(in the rows, 128 means zero)
D: several groups of rows, each row roughly a mix of its group's hidden directions:
D (79 x 11):
[[103 163 175 115 129 168 164 175 147 158 155]
 [162 146 115 112 109 147 104 160 204 163 122]
 [ 99 197 157 124 126  90 144 143 177 146 142]
 [ 53 131 140 109 155 120 103 140 147  81  97]
 [131  89 184 171 150 157 144  84 101 150 132]
 [126 112  66 119 142 105 176 138 150 137  69]
 [142 211 154 153 128 112 167 126 160 130 138]
 [105 169  88 139  88  88 145 163 103 136 172]
 [140 111 113  49 102  91 109 110 112 165 129]
 [ 91 200 153 111 153 104 147 155 149 158 141]
 [130 123 211 143 132 155  82 142 131 102 151]
 [ 91 152 138  66 111  73  92 125 154 138 125]
 [135  86 113 149 152 171  73 140  70 129 125]
 [119  74 135 136  64 166 127 105 156 160 111]
 [125  80 124 160  92 129 147 105 176  71 112]
 [136 138 156 157  76 170  91 103 101 114 175]
 [121 102  82 114 172  75 155 125 127 126  76]
 [155 103  89 154 149 160  99 132  93 193 129]
 [121 146 143 205 153 162 132 170 132 148 156]
 [122 152  92 103 115 141 160 156 153 204 142]
 [142 114  73 178  86 151 159 164 129 156 137]
 [101  97 167 147 125 105 104 105  92 197 128]
 [132 137 123 180 138 159 162 138  85 100 187]
 [126 127  88 158  72 149 143  81  79 113 142]
 [129 137 140 144  80 171  99 116 103 172 184]
 [ 76 138 140  83 111  78  89 127 170 118 120]
 [158 150  96 113 120 131 138 151 207 111  91]
 [104  93  85 129 153  85 150 101  71 146 110]
 [101  56 107 128 153 167 121 134  99  94 101]
 [ 93 167 152 131 109  89 150 130 201 110 128]
 [148 104 123 197 147 125 151 144 105 189 113]
 [158 166  57 133 110 130 171 137 112 148 158]
 [114  54 107 125 137 154 136 160 105 178 147]
 [119 131 156 125 174 154  98 102  73 103 177]
 [ 76 152 160 118 117  50 114 146 118 130 134]
 [ 96 132 179  95 104  69 129 102 153 143  96]
 [130  74 144 196 130 141 126 157 135 163  93]
 [124 132 130 164 171 170 172 168 103 169 148]
 [ 98 169 133  82 170 128 192 141 115 145 116]
 [163 138  95 109 113 106  64 107 140 172 163]
 [125  76 109  69 107 108  99 132 110 179 140]
 [110 131 137  66  84  98 117  84 150 165 111]
 [115 184 118  84 164  83 169 123 119 110 149]
 [101 125 196 148 121 165 118 131  84 132 173]
 [153 141  53 112 118 132 114 179 162 123 102]
 [145  81 105  64  97 110 169 106 126 154 126]
 [100 150 118 138 136  95 104 202 130  77 135]
 [104 100 145 192 117  95 128 185 132 149 104]
 [145 122 169 111 154 116 146 115 182  97  67]
 [119 123 138  99 198  71 141 143 138 105  95]
 [161 152 140 106 124 124  59 136 168 160 167]
 [122 117 126 165 167 171  91 128  88  76 102]
 [156 189 141 177 164 157 107 131  90 113 128]
 [166 145 136 212 131 163 132 122 129  95 134]
 [ 83 128 141 102 108  92 172 129 196 117 122]
 [148 151  66  79 127 142  96 111 104 167 151]
 [141 174 150 186 121 128 118 110 160  68 118]
 [122 115  56 137 112 116 183 103 108 120  92]
 [152 114 103 107 128 195 110 138 164  70 120]
 [103  85 150 168 115 178 102 159 127  82 146]
 [119 155  75 132  96 126 178  86  88 102 139]
 [165 166 134 112 133 108 101 122 177  61 122]
 [119 149 145 119 200  97  78 151  94 114 133]
 [143 118 187 121 152 135  74 168 174 143 130]
 [103 129 105 104  70  98 115 112 119 197 136]
 [119 157  75  67  73 122 118 123 145 130 146]
 [143  92 130 119 146 120  75 155 164 194 115]
 [139 122 177 108 202 120  94  98 112 133 104]
 [182 144 132 161  83 115 100  85 147  85 124]
 [129 163 138  83 102  77  63 113 133 143 133]
 [107  98 104 105 183  83 151 145 123 170  95]
 [132 134 181 145  95 175  82 132 123 146 177]
 [104 157 166 117 144  74 137  94  80 155 158]
 [155 116 117 120 116 137  72 149 173 194 135]
 [142 210 147 135 145 121 151 106 133  83 106]
 [166 113 103 157  90 144 101 109 162  74  90]
 [110 184  89  92 112  76 124 163 131 106 146]
 [134 160 158  87 196 114 107 106 113  87 133]
 [177 101  94 131 140 166 132 106 141 185  89]]

one row of each group, then the others: which group is each in?
[152 135 105 180 175 146 136 186 119  91 132] | C
[ 90 152 140  95 140 102  99 166 129 193 155] | S
[ 94 113 194 148 131 158 126 137  78 147 163] | G

[129 114 185 135 172 139 129 131 154  62 100] | C
[112 123 162 147 164 153 106 109  67 115 181] | C
[117 117 139 154  82 175 110 117  91 176 171] | G
[ 96 119 135 140 155 111 183 113  80  75 105] | G
[200 115 122 171  81 134 146  97 142 118 142] | S
[126 186  93  66 136 105 111 127 116 101 162] | C
[113  94 172 124 176 128 136 181 159 145  88] | G
[100 202 159 140 137 102 143 133 174 101 121] | S
[131 164 160  96 185 100 126 129 138  66 121] | C
